Look-ups in named tables: a row name and a column name give one cell, copied from the table.

sop:
         gog  muruz  dut  vil  sutima  galufo  selon  puda
fis       91     93  161  175      92     161     62    93
tevu      98    171  136  128     137     144    173   111
rilek     93    157  111   94     172     158     68    96
riluzul   77    122  128  174      54     181     70   174
guvo      85    161   72  194      88     170    117   217
gepam    145    124  139  165     158     116    154    91
mudu      80    138  158  149      90     148    176   108
vufat    150    203   70  127     214     118    170   128
kegizuk   87    156  109  171      89     167    112   176
lozek     74    231  106  128     129     157    220   158
tur       42    152  126  192      20     186    101   210
dev      113    201   97  155     138     133    186   145
pako     102    117  141  170      82     161     98   137
godid    108    248   69  144     179     144    224   165

riluzul, gog -> 77
dev, sutima -> 138
kegizuk, galufo -> 167
rilek, gog -> 93
kegizuk, vil -> 171
rilek, galufo -> 158
tevu, puda -> 111
pako, galufo -> 161
godid, sutima -> 179
vufat, puda -> 128
mudu, sutima -> 90
pako, selon -> 98
tevu, selon -> 173
vufat, vil -> 127
gepam, muruz -> 124
dev, gog -> 113
fis, puda -> 93
lozek, selon -> 220
fis, vil -> 175
kegizuk, gog -> 87

gur:
,rigesa,bubolir,kegipas,ver,gadarab,mev,torob,moza,ladog,seroz
ven,91,144,177,109,112,94,116,108,147,156
besu,100,110,110,111,107,99,108,107,107,117
fotatab,52,160,145,123,79,70,79,99,89,158
nem,102,111,117,109,109,102,109,107,111,119
gero,80,127,136,162,105,40,101,109,89,213

gero, kegipas: 136
fotatab, mev: 70
fotatab, kegipas: 145
besu, rigesa: 100
ven, mev: 94
ven, seroz: 156
ven, torob: 116
fotatab, seroz: 158
ven, bubolir: 144
ven, rigesa: 91
gero, mev: 40
nem, kegipas: 117
besu, moza: 107
besu, ladog: 107
gero, bubolir: 127
nem, gadarab: 109
nem, torob: 109
gero, rigesa: 80
gero, ladog: 89
nem, mev: 102

bigaro =
           tol    laz    giv    taf   boma  nafimug    kog
vumet    0.500  0.495  0.474  0.338  0.591    0.647  0.242
duza     0.433  0.678  0.305  0.426  0.759    0.236  0.282
meleg    0.435  0.558  0.395  0.370  0.385    0.910  0.516
tak      0.563  0.525  0.399  0.413  0.444    0.844  0.441
zir      0.468  0.469  0.411  0.467  0.518    0.619  0.332
depiva   0.501  0.519  0.455  0.521  0.601    0.550  0.272
puraz    0.457  0.537  0.397  0.381  0.425    0.869  0.476
sus      0.498  0.548  0.389  0.362  0.407    0.892  0.506
pigapan  0.350  0.487  0.442  0.394  0.575    0.663  0.254
sidet    0.476  0.472  0.424  0.470  0.510    0.587  0.365

What is the nafimug of tak in bigaro? 0.844
What is the nafimug of duza in bigaro? 0.236
What is the boma of pigapan in bigaro? 0.575
What is the tol of depiva in bigaro? 0.501
What is the taf of sus in bigaro? 0.362
What is the taf of duza in bigaro? 0.426
What is the kog of sus in bigaro? 0.506
What is the laz of zir in bigaro? 0.469
What is the laz of meleg in bigaro? 0.558
What is the kog of pigapan in bigaro? 0.254
What is the giv of meleg in bigaro? 0.395
What is the nafimug of vumet in bigaro? 0.647
What is the laz of sus in bigaro? 0.548
What is the nafimug of sidet in bigaro? 0.587
What is the taf of depiva in bigaro? 0.521
What is the giv of sidet in bigaro? 0.424
What is the laz of pigapan in bigaro? 0.487
What is the nafimug of sus in bigaro? 0.892
What is the boma of depiva in bigaro? 0.601
What is the tol of duza in bigaro? 0.433
Which row has the largest boma? duza

susovol =
         mavak  kuro  vob  samovi  tal
daka       599    95  868     527  682
bugi       773   533  893     514  671
sigub      233   729   84     690  313
larid      700   403  676     852  666
nepo       881   811  967     433  941
mub        379   894  189     584  447
ninum      689   250  901     631  596
tanod      538    89  567     462  493
panivin    547   255  621     622  623
satof      611   928  555     606  610

mavak of bugi is 773
vob of panivin is 621
kuro of daka is 95
mavak of nepo is 881
vob of tanod is 567
tal of sigub is 313
samovi of bugi is 514
samovi of tanod is 462
tal of ninum is 596
samovi of nepo is 433
vob of satof is 555
kuro of sigub is 729
samovi of ninum is 631
tal of panivin is 623
vob of ninum is 901
tal of mub is 447

nar =
,zud,mup,godote,binele,nes,gal,rere,zuzo
totomef,1.8,-1.1,-1.4,2.3,-0.3,5.0,-0.4,0.4
fodu,-0.7,3.8,0.8,-0.3,-0.5,-5.8,1.1,-1.3
kupefid,0.7,0.5,-0.3,-0.7,-0.2,-2.5,0.1,0.6
lilokub,-2.8,-0.1,1.7,-2.8,-0.4,-4.3,0.5,0.4
memom,2.1,3.1,-3.0,1.0,1.6,-3.4,-2.3,-6.0
ged,0.2,-2.4,-1.8,-2.4,1.1,-2.0,-2.2,-1.3
temigok,3.4,2.3,-4.7,2.7,2.3,0.4,-3.7,-7.7
seb,-2.8,1.2,2.4,2.5,-1.8,4.2,2.2,0.5
zolibos,-2.2,0.4,1.6,1.0,-1.2,2.2,1.1,-0.3
gusus,0.1,0.2,0.6,-1.1,-0.9,-2.4,0.8,2.1
sudo,-2.1,0.1,2.9,0.3,-2.1,1.4,2.4,3.2
puz,-1.7,0.2,0.7,-2.0,-0.2,-3.1,0.0,-0.4
dige,-0.7,1.9,0.8,-3.1,-0.2,-9.0,0.6,0.5
zup,0.3,0.3,0.3,-3.5,-0.3,-7.3,0.5,2.5

puz, zuzo => -0.4
memom, rere => -2.3
lilokub, zud => -2.8
temigok, zuzo => -7.7
seb, rere => 2.2
sudo, mup => 0.1
puz, godote => 0.7
gusus, binele => -1.1
totomef, binele => 2.3
dige, nes => -0.2
lilokub, godote => 1.7

